Rows are one point carried round by a steady rotation, each followed by how many ticks it has turned.
The counts run from 0 to 243.
[135 168  95 109 125  85 129 149 152  61 136 130 134  79 133 127 171  56
 163 112 111 119 122 117 141 121 103 111 133 150 105 169 147 110 126 141
  98 147 122 116 114 112 159]  83
[ 82 122  85 149 177 118 128  90 105 157 137 151 148 137 109 158 128 136
  97 119  72 142 105 121 158 102 149 165 138 147 120 136 179 142 119 156
 120 126 118 137 197 100 133]  93
[100 112 157 154 138 102 146 158 149 130 129 129 165  96  81 146 156 150
 161 106 112  89 138 115 151 126 171 156 155 121 127 162 135 144 134 177
 149 206 137 114 128  99 133]  65
[109 129 119 142 186  96 122 140 130 130 162 147 146  93  98 128 169 166
 152 127 108 113 144 123 149 137 142 146 172 168 134 166 154 126 118 159
 147 209 108 107 154 127 110]  219
[108 132  61 134 155 108 141 141 111 175 136 169  72 130 148 113 134 127
  80 101  85 150 119 134 143 125 149 155 163 182 109 137 176 131 135 135
 118 123 125 153 147 109 142]  187
[156 166 109 150 124 147 114 136 170  68 147 121 160 116 130 122 144 164
 155 127  92 123 157  82 134  99 152 122 127 127 146 177 139 122 160 150
 114 151  86 137 173 133 109]  20
[140 176  88 111 145 134 126 145 173 104 143 107  98 141 134 138 140 110
 140 132  95 125 161  99 138 111 142 133 141 121 147 174 102  83 174 134
 166 141  78 165 123 170  78]  147
[105 118  66 130 128 110 135 158 111 176 128 152  80 134 164 120 142 125
  77  94  75 139 129 124 147 110 176 141 151 182 114 141 172 132 146 144
 117 119 116 156 133 118 122]  188
[122 172 104 133 153 131 147  86 131  60 140 125 157  97 105 136 137  96
 138 113  96 135 154 111 143 114 136 144 129 108 132 154 150 114 112 152
  93 128 100  87 153  64 145]  23
[115 154 155  83 136 107  96 100 129 149 134 109  85  92 139 130  94  90
 136 111 120  90  99 105 145  96 100 114 133 103 127  95 121 115 146 186
 124 150 135 199 141  90 151]  167
[ 95 118 143 142 179 155 132 102 151 159 139 132  81 149 126 112 120 106
 118  77 102 116 128  92 152  86 157 134 124 159 183 136 104 105 140 150
 158 174 156 133 101 125 149]  122
[115 152 101 127 155 125 152  61 112  90 142 124 141 147  91 159 133  83
 122  67  81 152 126 113 139  96 123 139 127 119 136 123 164 122 116 141
 101 119 124 102 109  85 175]  25
[111  91 127 142 166 126 101 141 126 131 156 147 122 145 172 144 148 125
 161 137  97 108 110 108 142  87 150  89 106 183 117 103 140  71 176 143
 133 142 112 170 163 129 139]  233
[117 144 127 109  81 112 131 174 130 133 121 101 137 151 150 152 121 123
 138  73  85 135 145 121 152 151 160 138 196 159  98 119 163 133 154 153
 102 149  85 145 104 131  66]  130
[132 156 134  79 164  83  83 120 139 121 162 135  91 117 143 130 123  89
 149 125 123 116  93 131 129 126  79  93 164 171 122  99 140 107 139 151
 113 146 139 195 151 117 156]  13
[104 112 135 166 101 139 110 193 104 146 149 124 141 133 103 157 119 145
 132  94  93 119 138 123 147 107 157 117 153 139 110 112 184 130 168 151
  91 165  74 140 142 106 137]  3
[138 136  76 121 136  86 125 195 159 137 161 137 107 112 115 105 140  77
 148 141 129 105 103 159 118 115 139 112 158 149 105 151 146 110 174 134
 110 138 123 166 107 138 189]  143
[111 116  72 134 160  96 176 133 153 140 150 133 158 155 108  89 132  91
 157 139 109  95 121 157 123 110 179 134 147 133 143 153 169 112 160 149
  82 141 124 128 155 121 156]  49
[136 175 119 134 172 145 103  79 154 123 165 122  86 149  76 121 112 128
 109  76 110 154 133 118 112 102 111 163 167 142 163 107 118 125 132 157
 134 140 154 128 147 125 168]  183
[101 158 127 122 133  81 152 130 147 108 124 114 172 146  83 191 139 117
 152  82 103 148 134 147 120 138 159 164 175 116  69 116 114 120 134 164
 155 137 149 116 127 119 141]  68
[ 81 127  99 159 113 124 105 117 124 166 122 130 148 137 131 164 121 104
  91  76  70 129 111 117 166  75 158 146 122 152 117 110 161 133 140 171
 104 126 139 127 168 118 146]  95
[121 154 147  87 165  92  87 108 145 116 161 128  97 126 145 138 117  88
 154 123 121 121 107 124 120 125  71 100 153 168 123  75 116  82 146 154
 120 142 145 180 148 127 147]  12
[124 190 120 106 179 146 115 107 155  85 146 124 109 104 133 131 121 114
 141 134  96 127 171  87 156 134 109 131 142 130 164 162 108  75 136 145
 139 167  82 145 157 130  72]  149
[170 189 109 146 108 151 127 152 181  65 158 129 126 148 111 127 104 146
 138  86 100 155 156 123 116 113 148 155 168 130 132 131 142 132 177 147
  99 107 116 132 171 135 157]  114
[130 152 109  91 153 130 141 129 123  97 123 150  70 127 115 139 137  67
 115 104  92 137 116 105 160 131 115 107 125 149 142 173 135 124 143 108
 133 134 126 150  56  95 174]  213
[120 184 104 105 141 136 134 139 132  89 145 152  83  95 130 127  90  43
 123 113 104 141 137 134 166 133 108 113 141 129 146 156 126  92 146 127
  96 124 120 136 109  97 169]  211
[128 108  88 139 173  89 163 145 145 127 163 144 153 157 117  82 130 131
 162 147 120  98 117 153 120 112 167 121 164 150 140 135 177 118 157 138
  79 148 114 128 169 115 160]  48
[107 128  82 157 164  99 146 151 114 140 161 125 137 109 112 169 162 145
 134 117 107 143 159 133  92 109 180 147 152 102  74 115 137  93 139 160
 154 139  88 126 154  96 129]  161
[ 99 117 158 116 188 132 166 105 116  96 122 151 144 162 100 178 102 150
 158 123 100 110 121 135 153 133 172 143 123  93 120 123 116 126 159 144
 153 132 124 161 148  78 160]  136
[108 157 124 121 146  80 134 143 156 137 131 161 107  88 122 125 164 122
 116 102 112 139 120 132 143 150 148 169 189 184 107 146 130 147 110 171
 159 165 172 124 142 114 135]  126
[131 125 111 151 165 125 109 135 129 181 170 124  61 114  89 110 140 163
  97  96 118 128 130 117 100 100 139 132 164 141 142 110 152 144 146 161
 157 168 132 161 127 113 175]  30
[136 208 115 120 140 147 117 142 173 106 152 139  75 113 116 126  92  97
 110 100 104 148 160 117 138 130 114 158 171 120 162 146  91 101 149 154
 127 132 149 146 130 123 141]  55
[164 141 121 147 119 124 113 145 161  63 149 124 144 130 172 118 160 153
 166 123 106 123 147 101 131 118 150 109 137 183 119 134 161 117 167 140
  94 137  93 145 171 118 130]  174
[144 140 124 108 162 100 147 128 114  97 140 130  80 121 167 160 171 137
 149  95 112 143 152 102  97 131 159 116 146 125  74 110 114  95 143 145
 185 119 107 166 106  85 136]  102
[106 188 101 146 137 145 118 142 174  95 149 146 141 145 132 142  81  78
 144 128  92 131 152 130 149 117 157 149 133 128 150 139  98  72 169 150
 101 109 130 135 180 142 134]  208
[ 87 133  96 139 173  76 131 136 129 134 150 139 166  96 100 143 172 138
 149 131  95 116 145 126 150 139 151 144 158 155 119 167 162 126 105 165
 139 186 102  95 162 123 106]  220
[119 116 123 138 163 152 107 136 158 105 139 164 128 140 152 160 137 135
 147 145  87 100 116 108 164  94 158 119  95 155 140 152 101  91 186 140
 165 138 134 178 176 141 147]  78
[137 175 104 147 155 140 142 100 146  53 152 132 160  89 118 128 135 124
 154 128  95 135 160 102 141 118 140 138 136 103 138 155 146 105 121 161
  93 143  89  97 176  88 130]  22
